Each named turn below is shown by a few rows before and after it. Which turns, in which order, take the first row of each later pair to the second? The first pair is answered.
turn V:
[-9.9, -21.6, 1.2, 14.3, -24.0, -18.0, 6.1, 1.0, 12.6, 13.2, -18.7, -6.5, 12.9, 18.9, -2.8, 10.5, 32.3] => [-2.5, -22.8, -2.6, 17.8, -17.9, -15.3, 10.8, 0.4, 6.5, 33.4, -8.7, -1.2, 5.6, 26.2, -15.4, -4.4, 18.6]
[-4.5, -12.4, -6.0, -6.1, -2.6, -3.6, 5.9, -20.7, -1.0, -4.8, 1.3, -5.5, 17.0, 7.6, -0.9, 30.6, 6.8] => [3.1, -15.7, -11.3, -4.1, 0.6, 1.4, 7.7, -19.0, -5.9, 11.7, 8.6, 2.0, 12.2, 10.0, -10.7, 24.1, 0.3]
[11.2, -15.9, -11.7, 3.9, 6.1, 13.5, -2.3, -17.3, -18.5, 12.3, 15.1, 14.6, 0.4, 13.6, -26.8, -4.1, -22.2] => [6.7, -13.6, 3.2, 17.7, 5.7, 6.7, -3.2, -20.0, -22.8, -28.7, 14.4, -18.3, -8.7, 5.6, -6.5, -10.2, -24.2]
turn H:
[-13.8, 22.9, 9.5, -18.8, 5.0, -5.1, -9.4, 11.1, 1.8, -6.0, -16.5, 16.5, 8.9, -24.1, 0.4, 21.9, 16.7] => [-3.1, 25.4, 6.1, -11.8, 9.9, -2.5, -9.7, 18.1, 4.7, 19.5, -19.9, 17.4, -1.4, -21.6, -12.0, 7.7, 17.8]
[-7.9, -13.5, -4.1, 29.4, -15.8, -5.1, 6.7, 8.9, -20.6, -35.9, -1.3, -20.5, 4.0, -19.1, 16.6, -2.9, -7.7] => [-14.6, -27.9, -22.4, 11.3, -30.4, -1.8, 8.9, 6.9, -9.9, 8.1, -3.1, 17.0, 24.9, 1.2, -6.6, 19.9, -1.0]
[-13.6, -36.2, -14.6, 3.0, -10.4, -6.7, 2.4, -2.1, -4.8, -0.9, -8.2, -18.4, 10.1, 18.7, -5.2, 0.1, -11.7] => [-8.0, -34.7, -10.9, 11.0, -5.0, -7.0, 7.4, 1.2, -2.4, 10.4, -10.7, -22.9, -0.4, 19.0, -9.7, -14.9, -9.7]
[-2.7, -4.5, 6.5, 13.3, -7.9, -5.6, 4.3, 3.3, 5.5, -5.5, -11.4, -15.6, 1.1, 5.9, 6.3, -5.5, 13.2] => [-6.8, -11.9, -0.7, 9.6, -12.3, -4.4, 3.7, 1.2, 2.2, -4.4, -10.0, -12.0, 9.4, 9.6, 5.3, 1.8, 14.9]
turn Y:
[3.4, 4.9, 4.0, -5.0, 15.0, 12.4, 1.2, -9.4, -6.8, 2.9, 6.6, -0.8, -27.8, 4.4, 2.5, -46.3, -8.3] => [-3.9, -8.8, 6.9, 6.9, 5.1, 0.7, 8.3, -9.7, -4.8, -15.6, -3.0, -21.1, -20.4, 12.1, 15.9, -40.7, 0.2]
[0.4, -3.3, 6.1, 18.3, 21.9, 1.1, 3.7, 13.5, -9.8, 9.4, 13.9, -17.6, -29.4, -7.5, 7.9, -16.4, -17.5] => [-6.9, -11.5, 13.1, 24.3, 15.3, -6.5, 2.9, 15.4, -2.5, -2.9, 1.9, -32.5, -21.9, -4.8, 22.1, -12.2, -4.8]
[1.2, 3.8, -3.8, -3.5, 2.5, 9.0, -4.6, -2.8, -2.1, 13.4, -3.0, 15.0, -7.3, -1.7, -8.7, 0.4, 1.3] => [-1.4, -11.3, -2.4, 1.3, 3.3, 0.7, 1.5, -9.0, -9.8, 0.0, 3.2, -0.5, -4.8, 7.0, -4.2, -1.2, -12.2]
Pairs:
(2 to 4 turns a pair)
[-11.8, 21.2, -0.1, -3.9, 5.5, -1.7, -8.4, -6.4, 23.3, 55.6, -21.3, 11.5, -1.5, 3.8, -22.5, -21.4, 41.5] => [4.1, -3.1, 4.1, 21.5, 16.3, -20.6, 9.5, -19.3, -4.4, 25.1, 8.1, -32.5, -25.2, 23.9, -20.2, -52.0, -9.2] => V then Y
[5.7, 21.8, 8.0, -0.5, 0.6, 11.2, -11.0, 13.9, 12.0, 22.4, -17.9, 11.7, -12.0, -12.9, -0.8, -4.0, 17.5] => [-7.8, 21.7, 15.8, -4.3, -2.1, 2.7, -8.4, 5.1, -2.0, -32.2, -5.3, -3.7, -9.8, -17.5, 15.8, 6.9, -0.5] => V then H
[-12.6, -20.6, 9.8, 12.1, -8.2, -18.3, 9.5, -4.4, -6.3, -46.6, -2.5, -29.7, 4.8, 8.7, 21.0, 5.8, -8.3] => [-4.8, -4.1, -17.6, -23.0, -2.3, -2.9, 6.1, -7.9, -12.4, 6.7, 26.5, 37.8, 12.8, 7.6, -18.2, 19.4, -27.4] => V then Y then Y
[4.0, 14.4, -17.0, -28.0, 10.8, 13.1, 0.9, -3.2, 0.0, 27.7, 17.5, 30.4, 6.5, -5.7, -22.7, 6.3, -17.4] => [20.1, 7.7, 6.5, 18.2, 17.6, 2.0, 1.7, 4.5, 7.1, 8.4, -9.3, -26.7, -19.9, -8.2, 5.1, -35.6, 2.3] => Y then Y then V then H
[11.2, -13.5, -11.1, -5.8, 9.7, 10.1, 14.6, -16.4, -34.9, 13.2, 31.0, -8.0, -11.9, 14.4, -17.3, -18.4, -38.8] => [-28.8, -2.8, 2.6, -21.9, -16.6, 3.2, 0.9, -10.9, -11.6, -43.1, -3.6, -10.6, 24.7, -9.0, 25.8, 35.2, 7.4] => V then V
[-6.5, 26.8, 14.0, 7.2, 10.2, 7.1, 3.7, 6.7, -5.7, -11.9, -6.4, 4.5, -9.4, -21.0, 16.5, -16.3, 0.7] => [-21.3, 15.1, 8.1, -7.0, -3.8, 0.9, 1.1, 3.8, -1.9, -20.4, -9.2, 9.2, 9.6, -17.3, 23.1, 7.5, 9.2] => Y then Y then V
[0.7, -9.4, 6.4, 18.7, -0.5, -8.4, 5.8, -6.2, -8.1, -31.3, 1.7, -27.9, -1.1, 7.4, 10.8, -4.1, -9.6] => [4.7, -3.4, -9.8, 13.6, -5.7, 1.6, -0.6, 4.9, 14.4, 33.0, -19.6, 7.8, 9.0, 13.2, -8.0, -1.8, 21.1] => V then H
[-20.7, -15.1, -3.1, -22.0, -39.0, 4.5, 16.4, -3.1, 13.4, -34.4, -4.5, 41.4, 10.6, 2.7, 7.6, 7.3, -11.7] => [12.4, 6.2, 7.1, -0.1, -5.3, 13.5, 10.5, 5.2, 1.0, -9.7, 10.0, 22.8, -32.7, -8.9, -6.5, -47.4, -32.1] => Y then V then H
[-6.6, -20.6, -8.6, -11.3, -4.4, -11.5, 10.0, -8.0, -12.6, 3.4, 13.1, 7.0, 8.5, 22.9, -12.3, 12.3, -22.8] => [1.7, -21.5, -8.4, -0.7, 1.7, -9.9, 13.2, -3.3, -8.9, 15.5, 14.2, 0.0, -3.2, 25.3, -14.0, -5.8, -23.6] => V then H
[2.4, 5.2, -1.7, -16.7, -11.0, 16.3, 2.2, 1.7, 4.3, 2.8, -23.7, -2.7, 13.9, -16.3, 1.0, 7.3, 25.7] => [18.2, 9.1, -5.0, -12.6, 3.5, 19.9, 9.1, -3.8, -14.2, 18.5, 4.3, -1.7, -1.5, -9.6, -18.2, -14.1, -12.5] => H then Y
[-34.7, -4.2, -9.8, -13.2, -9.1, -3.8, -6.6, -11.4, 16.5, -16.8, 1.0, 0.6, 27.1, 1.8, 14.8, 31.1, 11.1] => [-5.7, 17.5, -19.8, -7.7, 15.7, 8.7, -9.8, -8.3, -3.7, 34.2, 23.8, 23.8, -4.3, 0.2, -16.0, -6.7, -20.6] => Y then V
[-7.8, -4.2, 11.2, 2.9, -4.5, -6.6, 0.7, 2.0, 5.9, -35.7, -5.8, -8.2, -21.6, -28.8, 19.3, -7.9, 9.8] => [-15.0, -12.2, -15.5, -23.2, -13.9, 4.7, 4.6, -5.5, 4.6, 8.5, 11.6, 42.6, -3.7, -12.0, -9.5, 15.5, 1.4] => H then Y
